In the rows, 128 means zero.
One turn sends every row of this set to another row. A few are shown first. Where does it send the rows asked after them?
k733: [151 115 134 175 129 116 137 145 139 144 138 110 107 174 125 121 137 104
 112]
k657: [103 119 110 119 120  95 117 146 115 108 124 141 126 134 148 114 113  91
 137]
k366: [142 118 123 131 132 126 133 114 144 159 124 134 151 126 113 106 145 123
 125]
k778: [140 128 118 137 137 130 135 120 150 154 129 134 148 124 114 101 142 126
 122]
k415: [127 115 113 151 124 134 142  87 127 125 114 153 114 129 144 154 131 133
 107]
k730: [120 137 130 125 125 133 122 123 130 160 127 130 114  86 152 148 131 117
 128]
k419: [152 116 127 139 142 132 149 115 144 135 133 156 114 140  92 136 125 120
 145]
k79: [142 104 150 143 158 142 117 132 139 103 143 154 116 117 134 141 113 122
 106]
k666: [124  95 126 132 130  90 149 159 114 100 127 122 121 127 137 118  97 103
 134]
k20: [118 121 112 169 106 127 112 153 131 153 115 122 120 122 128 169 126  97
 113]
k861: [138 131 131 147 122 100 140 136 129  96  88 117 124 114 147 104 116  86
 131]
k343: [154 112 127 135 137 127 153 110 133 141 131 153 118 135  94 136 132 115
 147]
k302: [133 131 116 139 152 136 121 124 127 116 148 160 112 102 148 115 135 127
  99]
k172: [150 113 131 169 118 112 139 144 139 142 136 107 106 174 125 127 149 102
 119]
k465: [127 102  96 170 126 114 129 158 118 155 113 133  83 129 129 149 146 116
 117]
k551: [153 148 108 145  95 116 127 137 141 153 152 130  97 150 124 129 123 100
 115]
k582: [146 102 131 133 131 119 147 125 157 137 109 141 124 116 152 156 138 139
  99]
k166: [117 112 135 154 129 125 124 144 136 150 128  94 102 121 169 133 147 132
 114]
k398: [122  99 124 134 134  92 155 163 105 104 129 122 119 122 137 119 102 103
 135]
k892: [145 114 121 130 113  99 127 132 125 100  90 133  90 123 138 104 101 103
 141]
k527: [151 140 108 145  85 116 130 134 136 151 150 119 100 151 123 130 130 103
 119]
k731: [105 119 106 123 120  91 127 142 116 104 125 140 126 132 147 110 114  91
 136]
k560: [118 131 129 147 112 133 126 124 127 128 138 129  73 129 150 174 130 109
 140]
k690: [120  95 147 152 160 134 128 120 117 143 114 132  91 124 141 149 141 124
 142]
k72: [148 130 118 154 130 130 100 167 139 118 139 146  72 114 133 136 129 105
 113]
k163: [132 128 127 186 137 144 102 153 124 116 134 118 102 118 135 120 127 105
 100]
k797: [140 136 134 142 125 102 142 138 132  95  88 118 121 115 152 109 124  89
 131]
k963: [146 114 123 132 111 106 126 125 121  98  92 130  89 123 140 105  97 110
 140]

k72 -> k79
k963 -> k398
And these:
k20 -> k415
k551 -> k419
k166 -> k730
k527 -> k343
k892 -> k666

One turn sends every row of this set to another row. A few are shown first. Where does it send the rows asked after them?
k594: [133 118 118 114 117 107 124 142 119 108 146 136  91 133 110]
k888: [130 122 100 133 182 129 131 132 128 125 129 128 130 127 123]
k434: [105 139 135 134 113 110 142 132 179 123 119 137 126 126 125]
k132: [122 122  70 150 134 114 128 127 108 121 138 159 128 137 129]
k148: [130 134 133 132 135 103 112 173 141 131 143 128 138 144 115]
k821: [ 90 130 116 145 134 132 111 162 107 129 127 135 123 152 133]
k590: [104 126 132 129 109 130  93 128 156 128 151 133 147 158 124]
k496: [116 125 123 113 118 126 137 111 164  98 111 124 128 143 144]
k556: [114 136 111 140 143 108 138  78 148 127 148 146 115 118 114]
k728: [138 132 112 144 134  98 122 148 151 146 141 131  98 139 116]
k684: [122 110 106 121  94 139 116 145 104 127 121 148 144 131 121]
k670: [135 124 112 123 119 123 152  84 113 136 137 141 140 108 121]
k7: [118 125 145 129 136 129 145  90 101 128 145 123 143 144 127]
k17: [113 133 115 134 128 120 134 115 105 125  80 133 126 124 125]
k794: [114 116  84 128 141 119 153 107 131 134 141 133 144 135 151]
k908: [114 150 127 134 120 129 129 166 156 131 112 137 117 121 127]
k762: [109 143 135 122 107 136 147 117 165  96 127 141 139 123 120]
k387: [126 137 121 116 143 128 103 106 143  92 111 118 120 120 123]
k719: [122 107 107 177 142 122 109 100 136 137 142 136 136 123 116]
k138: [111 129 114 138 138 116 128  91 158 131  98 156 133 123 111]
k368: [113 135 129 142 129  96 119 133 148 146 165 146 132 152  99]
k939: [104 138 123 153 112 114 100 113  97 150 145 128 138 128 141]
k346: [120 122 103 140 134 127 146 141 122 170 141 144 115 124 144]
k884: [124 125 119 169 123 122 156 109 109 114 114 141 116 125 120]
k215: [120 136  98 127 128 107 149 117 164 130 160 142 113 140 137]
k714: [127  94 101 136 137 106 121 139 147 156 142 143 115 121 136]
k80: [106 133 117 123 131 134  88 105  99 116 151 134 143 139 111]
k743: [115 135 106 143 137 124 119 143 105 133  87 150 137 116 122]
k564: [127 119 147 116 104 103 136 152 119 139 143 144 142 119 119]
k282: [ 99 148 145 157 156 127 116 127 118 128 142 120 147 109 113]
k994: [132 136  99 140 130 105 146  96 108 137 152 141 126 104 138]
k284: [117 126 121 125 114 134 108 105 101  90 130 130 145 130 106]
k281: [125 135 134 132 127 114 133 104 146 107 137 134 169 101 128]
k526: [116 155 111 117 142 145 120 145  99 143 134 146 130 114 113]
k385: [114 119 124 124 111 127 108 129 181 112 124 133 123 143 114]
k359: [ 91 127 124 119 159 109 120 165 129 121 136 135 127 136 121]
k578: [118 131 129 103 124 116 136 122 177 117 149 127 132 133 129]
k777: [100 109 128 129 110  92 123 125 125 142 125 158 116 155 107]
k159: [109 126 110 144 118 140 116 129 116 131 185 144 128 134 119]
k718: [ 96 127 132 148 121 114 108 132 137 134 175 142 119 112 106]
k866: [ 85 158 111 139 139 146 139 141 121 120 109 137 121 115 113]
k546: [137 129 119 140 142 126 120 140 141 117  93 128 123 100 130]
k957: [140 109 126 133 131 160 122 126 109 119 111 135 139 137 106]
k849: [111 121 119 145 104 153  91 109 129 133 146 119 142 120 123]
k921: [ 96 131 115 100 115 122 136 106 100 140 148 145 130 146 122]
k186: [102 125 139 125 140 123 100 116 135 110 134 136 174 139 114]
k227: [116 126 133 123 104 139 127  99 171 129 115 138 126 128 124]
k254: [109 135 109 140  96 115 142 128 101 125 125 136  98 114 133]

k215 -> k590
k546 -> k556
And these:
k138 -> k281
k284 -> k17
k794 -> k849
k884 -> k7
k743 -> k994
k762 -> k496
k132 -> k939
k282 -> k888
k578 -> k385
k684 -> k254
k368 -> k148
k346 -> k159
k718 -> k359
k777 -> k564

